One turning vector, and how many ticks it has turned:
The counts run from 0 to 139.
[  5  27  34 -37  23  33  37  40 -33 -18  19   1  12  -9 -27  20 -28   4
 -11  22  -4 -26 -24  17   6 -16   3  42 -50  43  20   8 -11  35 -33  -9
 -50   1 -36 -30   5   8  21 -32 -27 -22 -18  -3 -27] -> 79
[-22   0  37  -3 -10  40  43  43 -30 -21  11  14  55  -7   2  -3  -2 -13
   7  -5  15   4 -72  15  26 -25 -15  38 -43  19   7  12  -7  46 -10  12
 -22  41 -16  -2 -12  25  -3  -3 -15 -17 -51   4 -32] -> 37
[ 15  37  37 -22   1  38  44  26 -58  -2   2   3  21  -2  -2  13 -30   3
 -20  -9   9 -11 -47  40  22 -16   1  45 -57  21  12  18   7  25  -5  11
 -24  41  -8 -12  -4  18   1 -17 -13 -22 -48  23 -29] -> 109
[ 18  36  21 -23  33  27  33  29 -30 -25  17  23  37 -15 -42  12 -28  13
   0  12   2 -17 -17  15  25 -36   4  33 -45  44   8  16  -7  54 -32   8
 -55  19 -25 -32   6   8  30 -23 -34 -22 -10  28 -23] -> 10
[  1  17   2  -6  26  27  -8  30 -35 -33  -2  -8  22  -3 -16  -3  -2  11
  -3  16  28 -16 -40  30  29 -30  -1  19 -57   7  23   3 -16  46 -23 -10
 -59   9 -44 -33 -17  33  33 -50 -20 -13 -25   6 -46] -> 117
[ -6   6   7   2  10  30  17  45 -21 -45   2  -7  44  -8 -12 -11  -2   9
  -1  21  31  -2 -41  14  37 -50 -10   3 -39  18  10  13 -23  65 -23   0
 -50  15 -35 -30 -28  25  20 -27 -26  -7 -34   8 -40] -> 15
[  2  35  14 -17  22  24  -2  27 -32 -34  -1   0  17  -7 -18   4  -6   7
  -7  22  20 -25 -23  12  34 -42   3  32 -43  33  18   8 -12  41 -17 -10
 -60   7 -41 -32 -24  24  35 -42 -26 -21 -22   4 -42] -> 116
[  9  22   5 -14  31  28  17  39 -12 -39  18  24  44 -12 -30   6 -15  -3
   2  12  19 -22 -29   6  27 -48   4  22 -35  36  20  13 -12  54 -28  -6
 -52   9 -32 -27 -11  13  29 -34 -25 -18  -9  -1 -31] -> 29
[  1  41  44 -31  12  41  52  30 -39 -16  14   1  32  -5 -15  20 -34   0
 -33   5   0 -23 -34  26  -1 -10   3  46 -51  42   9  14   9  31 -33  -6
 -44  18 -19 -24   2  -2  28 -27 -24 -20 -27  10 -30] -> 77
[-12   7  14 -13   6  48  21  36 -38 -36   0 -20   7  -3  -4 -13   7   3
 -12  30  17   1 -45  13  24 -26  -9  14 -49  22  15  -8 -31  51 -37 -12
 -46  14 -40 -27 -19  19  16 -51 -20   1 -31  -6 -45] -> 84
[ -5  18   3  -9  21  28  -7  35 -35 -31   3   6  17 -18 -20   7  -1   1
 -12  10  31 -23 -45  18  36 -30  -6  29 -36  13  26   8 -11  53 -21 -10
 -66   6 -37 -32 -15  30  30 -41 -23 -20 -27   6 -55] -> 134
[  1  18  25 -15  29  27  20  40 -28 -32  21   5  38 -12 -26  14 -14  -2
  -2  19   4 -26 -31  -1  13 -26   5  27 -42  51  20  13 -14  53 -39 -15
 -58  10 -40 -31   1  14  36 -28 -18 -19 -11   4 -28] -> 46
[ -9  30  27 -17  13  38  11  32 -30 -30   2 -17  18   0 -11   4   8   6
  -6  24  19 -10 -51  17  13 -25  -2  23 -48  17  17  -4 -40  53 -43   1
 -49   5 -43 -29 -22  18  12 -56 -25 -15 -35  -1 -39] -> 83
[ 22  45  38 -35  11  20  46  24 -39 -18   6   4  16   0 -21  21 -33   7
 -33  13   2 -22 -27  14  15 -17  11  57 -47  39  17  -2  -1  20 -36  -1
 -51  19 -25 -33   5   6  30 -25 -15 -13 -19  -2 -22] -> 78
[ 16  38  38 -28  17  27  43  25 -42 -11  11   0  15   1 -24  25 -42   8
 -22  18   3 -35 -26  18  10 -13   5  50 -43  44  14   7   1  30 -23   0
 -46  15 -26 -28  -1  13  25 -31 -17 -30 -27   7 -22] -> 95
[ -7  15  -1  -9  19  29  -2  39 -41 -37  -1  -6  24  -7 -10   8   5   3
   4  25  24 -11 -48  17  40 -38  -2  22 -55   9  26   7 -23  44 -22  -9
 -47   6 -43 -31 -25  32  23 -47 -27  -5 -27   1 -43] -> 118
[ 21  34  33 -15  15  36  48  25 -33   0   6  14  53   0 -19   5 -34   7
  -5   8  -1 -20 -33  42  25 -25  13  35 -52  51   9  18   1  42 -29  15
 -30  39 -20 -24   9  19  17  -7 -27 -22 -25  30 -19] -> 7
[-31   8  23  -9 -20  67  38  50 -36  -2  -4  -3  25 -15   3  -7   5 -16
  -7  10   8  10 -63  19  21 -18 -13  26 -41  18   5  -1 -18  50 -34   4
 -26  35 -32 -19 -12  19   7 -26 -11 -10 -36  -2 -39] -> 70
[ 10  34   2 -25  38  22  -3  34 -32 -22  16   9  22 -10 -26  20 -10  14
 -11  14  27 -29 -25   7  29 -39   4  31 -42  30  28  10  -4  38 -22  -4
 -59   3 -44 -29 -11  22  28 -24 -19 -19 -16   2 -48] -> 132
[ -9  20  32  -7  -3  41  43  39 -39  -7  18  22  56 -16 -11   8 -15 -10
  -4 -11  10  -8 -69  24  14 -20 -13  38 -47  44  10  26  14  31 -11   9
 -22  40 -15  -5  -3  15  -8  -4 -15 -17 -35  11 -23] -> 39
[  3  19  30 -21   0  35  50  34 -43 -15   2  20  54 -11 -10  11 -19 -10
  -5 -10  -4  -5 -60  21   7 -20   3  51 -48  44  20  24  20  34 -19  -8
 -22  39 -20  -2  -4  12   7  -4 -13 -22 -28   8 -21] -> 40
[ -1  14  15 -10  26  27   9  42 -12 -48   9  11  45 -13 -33   8  -4  -2
  -8   6  25 -18 -26  10  23 -45   5  18 -42  37  16  16 -20  56 -36  -8
 -51  12 -40 -28 -14  17  20 -31 -22 -12 -15   5 -36] -> 30
[  1  20  -3  -4  33  32   9  22 -25 -46   3 -10  44 -10 -18  -6   6   2
   5  23  19  -3 -40  13  38 -48   0  14 -41  31  10  17 -29  66 -33   2
 -53  11 -36 -29 -17  21  25 -27 -31 -11 -22  12 -43] -> 14
[-17   2  19  -3  26  27  16  44 -21 -35  10  -3  43 -10 -20  -2   1  -7
  11   7  27   3 -42  13  26 -50 -13  22 -41  19  15   2 -22  67 -28  -6
 -46  14 -44 -18 -25  13  19 -27 -18  -8 -31   2 -47] -> 32
[ -1  26  24 -19  19  27  28  40 -30 -28  17  12  37  -7 -24  25 -16   5
 -11   7   7 -22 -20  -2  25 -21  15  37 -38  55   4  24   2  47 -37   6
 -60   1 -33 -23  -1  -1  30 -20 -24 -19  -5   8 -32] -> 45
[-24   2  10  -2   3  39  21  39 -29 -36  11  -9  48  -5  -6 -23  10  -3
  12   9  26  11 -59  29  44 -33 -14  17 -43  13  12  11 -19  61 -22   9
 -37  32 -26 -19 -20  27  13 -20 -18 -13 -43  11 -30] -> 17
[-10  12  -6  -7  16  30  -9  44 -38 -36   2  10  13  -2 -14   8  12   4
   0  16  32 -17 -46  15  40 -37  -6  19 -50  12  26   6 -12  50 -21  -7
 -53  10 -40 -33 -29  30  22 -33 -25 -24 -34   0 -54] -> 135
[ 22  44  23 -27  22  26  20  30 -41  -5  14  13  32 -10 -26  18 -25  -4
 -17  10  14 -38 -41  22  24 -23   9  41 -55  40  13  14  13  24 -10  -1
 -51  26 -18 -21   3  17  14 -18 -21 -30 -25  17 -30] -> 129
[ -4  40  29 -27  26  35  23  26 -37 -19   7  -1   8  -3 -17  12 -23   6
 -14  31   5 -30 -25  24  26 -21  10  39 -49  33   5   4  -6  34 -33  -6
 -54   4 -31 -31  -3  10  30 -36 -32 -14 -20   6 -32] -> 97
[-12   8  13   4  -2  41  21  45 -45 -18  -4  -8  19  -3   3  -6   2 -11
  11   5  35   5 -72  27  33 -20 -13  17 -51   7  19   2  -4  41 -10  -1
 -40  31 -32 -25 -33  34   2 -29 -19 -19 -56   9 -44] -> 121
[ 18  35  14 -10  31  19   8  27 -37 -23   4  18  20 -13 -25  17 -30  13
  -8   5  23 -35 -26  12  36 -27   5  43 -49  31  25  12   7  33 -23   1
 -60  12 -20 -36   3  24  23 -25 -23 -34 -24   4 -34] -> 131
[-14  11  11 -16   9  34   4  47 -20 -43  12   2  35 -18 -17   3   7   2
 -15  21  31 -17 -34   3  16 -29 -10  14 -41  35  19  13 -19  57 -34 -10
 -47   4 -44 -31 -25   6  28 -34 -17  -9 -19  -7 -40] -> 48
[ -6  19  26 -19  20  35  17  45 -21 -43   3  10  22 -17 -27   7  -2   8
  -4  17  25 -13 -31   2  21 -30   5  18 -41  39   6  11 -18  57 -37  -7
 -69  -3 -45 -31 -12  18  31 -33 -22 -14  -9 -11 -37] -> 47
[  6  31  32 -23  18  34  27  43 -22 -18   9  20  43 -18 -33  25 -21   2
 -20  14   2 -20 -24   8  19 -19   6  49 -41  48  22  10   7  44 -32  -4
 -57   7 -32 -19   5   2  21 -21 -21 -23  -3   6 -30] -> 44
[-24  24  41 -18 -22  59  61  40 -45   4   2  -2  27  -1  -9   3  -6  -9
  -6  -9  12  10 -60  28  13 -16 -20  33 -44  20  15   6  -2  34 -31   4
 -21  37 -31  -3 -10  17   5 -20 -13  -7 -46  -6 -28] -> 72
[ 11  41  32 -15  14  41  51  27 -37  11   3  18  44  -6  -6   9 -22  -4
  -1   0  11   7 -47  38  28 -24  -2  36 -36  46  -1  22   4  48 -10  23
 -23  47 -10 -19  -1  25   5  -3 -16 -16 -43  13 -26] -> 5
[-13   8  30   1  -2  51  40  33 -36  -8  -1   4  53  -3  -8  -4  -3  -7
  14  -7  28  20 -70  33  22 -26 -12  38 -31  28   8  20   8  52 -14  13
 -16  45 -18 -14  -8  23   0   0 -10 -11 -47  13 -24] -> 20
[-18  16   9  -8  -5  42  16  36 -47 -27  -1 -23  17  -9   5 -14  10  -2
   3   6  24   7 -57  37  35 -21 -16  19 -45   8  21  -4 -23  50 -18   1
 -39  25 -29 -20 -27  32   5 -42 -19 -17 -54  -1 -42] -> 103
[-18  12  11   3  -2  31  25  42 -27 -12   3   5  37  -8   4 -27   7   4
   8  13  16  20 -55  33  28 -38 -22  14 -42  16   4   2 -23  64 -28   5
 -38  42 -21 -13 -10  24  15 -23 -29  -4 -45  10 -40] -> 0
[ 20  31  25 -13  24  23  43  23 -26  -4  11  24  39  -5 -25  19 -37   7
   1  -3   2 -11 -27  27  21 -30  -2  41 -43  48   4  25   1  43 -30  12
 -44  40 -16 -25  16  16  27  -8 -22 -26 -26  29 -14] -> 8
[  9  42  28 -18  12  28  35  32 -56   1   0  18  26 -13 -22  24 -28   0
 -19  -2  18 -31 -40  28  25 -22   2  52 -51  29  21  14  18  18  -7   9
 -39  21 -17 -26  -6  21  19 -10 -21 -28 -28  15 -25] -> 128
[ 11  19  36 -15   0  33  50  39 -36 -14  16  21  49  -9 -16  19 -33  -2
  -1  -8   8 -16 -48  17   9 -15   2  52 -49  62  15  26  25  32 -22  10
 -37  32 -18 -20   8   9  17   0 -11 -29 -17  13 -20] -> 41
[-29   7   5  -4  -6  38  10  57 -37 -21   0   1  21 -15  10   2  18  -4
  15  -1  36  -8 -61  27  33 -31 -22  22 -43  -4  35   5  -1  42 -10   7
 -34  27 -28 -28 -20  41  -1 -20 -16  -2 -48   8 -43] -> 138
[ 24  21  34 -22   7  34  49  29 -32  -6   4  17  51  -6 -27  20 -32  -7
   7  -8   8 -17 -42  26  20 -28  -1  48 -48  55   7  27  20  42 -15   8
 -35  45 -13 -10  11   9  17  -6 -19 -20 -19  18 -19] -> 24
[-11  24  17  -3  -6  49  51  37 -36   1  -2   4  40  -9  -5 -12 -15  -7
   0  -5   0  18 -64  52  28 -29 -13  28 -34  25  -5  14  -6  52  -9  24
 -24  58  -8 -10   4  23   6   2 -13  -6 -50  16 -21] -> 3
[-20   2  20   4   4  44  26  55 -25 -36   9   2  45 -15 -14  -5  13 -12
  12   7  27  10 -60  13  33 -29 -14  16 -38  15  17  16  -7  54 -28  -2
 -35  40 -33 -15 -34  18  16 -17 -18 -15 -40   3 -39] -> 34
[-20  11  19  -7   5  50  21  50 -23 -37   7 -17  19 -18  -9  -8   5  -8
 -16  12   9   5 -48  14  10 -25 -13  14 -41  14   6   8 -24  56 -43  -9
 -37   5 -37 -25 -22   9  12 -43 -24  -8 -34 -30 -48] -> 67
[ -9  28  28 -16 -18  53  51  31 -51   1  -4  -3  21  -4   4  -6 -13  -6
  -8   3   0   3 -56  37   9 -13  -8  47 -47  21  13  10  -4  32 -25  11
 -31  50  -7 -15  -5  19   2 -23  -3 -16 -58  13 -20] -> 90
[-33   3  36  -9 -20  53  46  49 -38 -12   4   3  37 -20  -1  -9   4  -7
  -3  -3  22  15 -68  24  14 -29 -15  31 -45  25  24   7   8  43 -25   3
 -22  32 -23  -5 -16  18   8 -12  -8 -19 -38   4 -36] -> 54
[  6  31  42 -25  -3  41  56  40 -37  -4  10   0  27  -7 -14  19 -27   4
 -25   3  -1 -15 -29  27  11  -3   5  54 -52  51  14  11  12  25 -19  -9
 -33  31 -17 -18  13   7  17 -17 -12 -26 -39  -4 -26] -> 76
[-13  27  23 -21  18  33  19  33 -30 -33  10 -13  14 -11 -22  -6  -2  13
 -23  21   8 -17 -32  11  21 -32  -1  15 -45  20  20   4 -29  46 -36 -12
 -50   3 -38 -36 -10  10  35 -55 -24   0 -26 -10 -41] -> 82
[-22  -1  20   0  -6  52  29  48 -31 -20   2   8  45 -20   3   4   2 -12
  11   2  19   8 -66  21  27 -26 -16  12 -48  28  17  23   0  57  -5  18
 -32  46 -30  -6 -26  24  -4  -7 -13 -21 -41   5 -31] -> 36
[-26   7  16  -2 -10  42  32  48 -38 -39  -3  -7  39 -14  -3  -9  16  -3
  -3   0  14  10 -62   9  19 -30 -11  14 -36  10  17  12 -10  62 -21  -3
 -42  13 -32 -14 -31  17  15 -37 -13  -5 -38  -7 -49] -> 51
[-16  22  30 -12 -10  48  46  28 -47  -7 -10  -6  26   0   2   1 -16   4
  -1  -2  13   6 -71  42  43 -23 -11  28 -55   2  15   3   2  32  -8   4
 -23  42 -14 -15 -14  26  -6 -29 -17 -13 -53  10 -29] -> 106
[-28  17  33  -8 -21  56  51  45 -37 -15   8  -7  24 -15  -2  -3   8 -12
 -12   2   9  13 -73  23  17 -13 -11  31 -44  16  21   0  -2  36 -31   2
 -26  29 -28 -20 -13  16   1 -16  -1  -2 -43   1 -27] -> 71
[-21  26  22  -8 -16  55  53  35 -41 -14   0  -7  23  -4   5  -6  -3   2
 -16   5  13  13 -61  32  18 -22 -23  30 -48  16   1   0 -13  46 -32   5
 -26  36 -26 -14 -11  29   4 -39 -22  -9 -60   6 -37] -> 88
[-23   2  16  -4 -10  39  28  45 -39 -31   9  -2  43 -13  -3  -7   7 -10
   6   3  16  15 -66  12  29 -33 -16  17 -39  23  11  17 -15  52 -24  13
 -32  27 -32  -7 -20  28  -1 -27  -2  -9 -38   1 -37] -> 35
[-28   6  38 -18 -26  62  56  36 -42  -2   1   4  43 -21 -10   5  -4 -12
  -5  -6  14  16 -63  20   7 -23 -12  42 -49  27  12  11   1  34 -18   7
 -20  40 -21 -13  -8  22   2 -11 -11 -20 -39  -2 -25] -> 55
[ -4  27  37 -21  -9  48  68  30 -51   9   3   0  31   1  -6  10 -16   1
 -20  -1   4 -11 -60  35  18 -14 -13  48 -49  35   9   7   4  18 -25   5
 -32  47 -13 -15   8  15   4 -18 -17 -18 -53   9 -20] -> 91
[-18  12  25   0  -3  41  39  42 -39 -25   3  13  45  -3  -1 -11  -5   1
  15   5  14  10 -64  34  12 -33 -15  25 -33  18   7  10 -18  50 -18  10
 -20  48 -29 -19 -20  31   2  -9 -24 -21 -48  17 -34] -> 19
[ 13  29  20 -19  23  15  22  33 -38 -19  10  22  46   0 -25  18 -22   1
 -15   6  13 -32 -25  13  21 -40   5  45 -39  50  15  15  -3  49 -26   0
 -51  24 -31 -25   5  17  22 -25 -18 -26  -6  14 -23] -> 27
[ -3  26  44 -20 -21  53  59  38 -45   0   4  -4  24  -7  -9  12 -19  -4
 -21 -10   3  -6 -50  34  13  -9  -4  43 -47  41  17   8   0  33 -23  -3
 -29  40 -22 -13  14  13   9 -16 -16 -18 -45   6 -26] -> 74
[ 16  38  38 -26  15  38  43  20 -51   6  -2   1  24   3 -15  18 -34  14
 -17  12  11 -27 -35  31  20  -9   5  49 -54  36  11   2  -5  19 -28  -2
 -51  20 -15 -20   6  10  12 -26 -22 -30 -37  11 -31] -> 94
[-30  -4  22   0 -14  54  35  46 -43 -20  13  -4  35 -29   3   1  18  -6
   8  -1  20  14 -79  10  17 -26 -17  15 -33  14  21   3 -12  52 -17  -2
 -34  27 -34 -18 -16  18  10 -19 -30  -5 -36  -7 -32] -> 52
[ -5  23  14 -26  17  32  18  44 -26 -34  11   4  21 -20 -30   8 -14   2
 -24  13   0 -18 -20   3  23 -26  -2  32 -43  43  21   2  -5  39 -42  -5
 -64   2 -44 -32 -12   6  32 -32 -15 -16 -10  -8 -34] -> 63
[ 14  21  32 -17   9  37  42  39 -39 -16  19  16  51  -9 -23  18 -39 -10
  -5  -2   0 -19 -44  14  10 -26  11  58 -43  51  14  18  22  37 -18   4
 -40  19 -21  -6   4  14  17  -7 -26 -24 -13  11 -26] -> 42
[-24  12   8   8 -15  47  10  50 -55   1   0  14  29 -22   8  -8   6  -9
   7  -8  32   8 -61  19  32 -26 -15  23 -39  -2  21   8   6  39  -4   7
 -34  30 -26 -10 -25  34   3 -17 -11 -11 -57  -4 -42] -> 139
[ 11  47  25 -33   7  24  46  22 -50   4   4  11  18   2 -22  20 -38   7
 -17   8  10 -25 -28  35  32 -16  14  46 -53  37  15  12  14  22 -14   2
 -47  31 -15 -25   2  17  17 -19 -15 -31 -37  15 -24] -> 111
[-25   5  24   2 -22  54  39  50 -31 -25  11  -4  35 -20   2  -7   7 -13
  -7   8   9  14 -71  21  22 -15 -12  22 -38  26  14  12  -9  40 -18   5
 -27  27 -27  -9 -11  21   3 -20  -6   1 -41   2 -36] -> 53
[ 17  36  37 -23   1  31  40  12 -53   1   0   9  15  -6 -11  15 -34   5
 -11   1   8 -16 -42  38  16 -11   8  53 -58  36  14  12  12  16 -13  13
 -39  37 -11 -21   4  25  -1 -22 -15 -34 -36  16 -34] -> 110
[ 24  47  26 -26  25  30  35  14 -44  -6   2   4  18   4 -26  16 -19   5
 -18   5   4 -33 -26  28  30 -23  11  48 -57  29  17  10   7  35 -11  10
 -48  19 -19 -27  -2  17  20 -24 -25 -27 -29  16 -32] -> 112
[-23   8   5   5   5  28   6  45 -32 -26  -1   2  21 -23   2   0   9  -4
   5   1  33  -3 -57  27  34 -35 -10  17 -40  -9  22  10  -1  45  -2  -1
 -49  11 -31 -25 -21  31   5 -33 -19 -14 -42   6 -48] -> 137
[-13  17  18  -3  -6  53  22  25 -45 -20   1 -10  21   1  10  -5   9  -5
   6   6  20  11 -67  36  39 -21 -11  29 -55   2  10   6 -18  45 -11  -3
 -31  43 -23 -21 -21  28   7 -33 -16 -10 -56  14 -43] -> 104
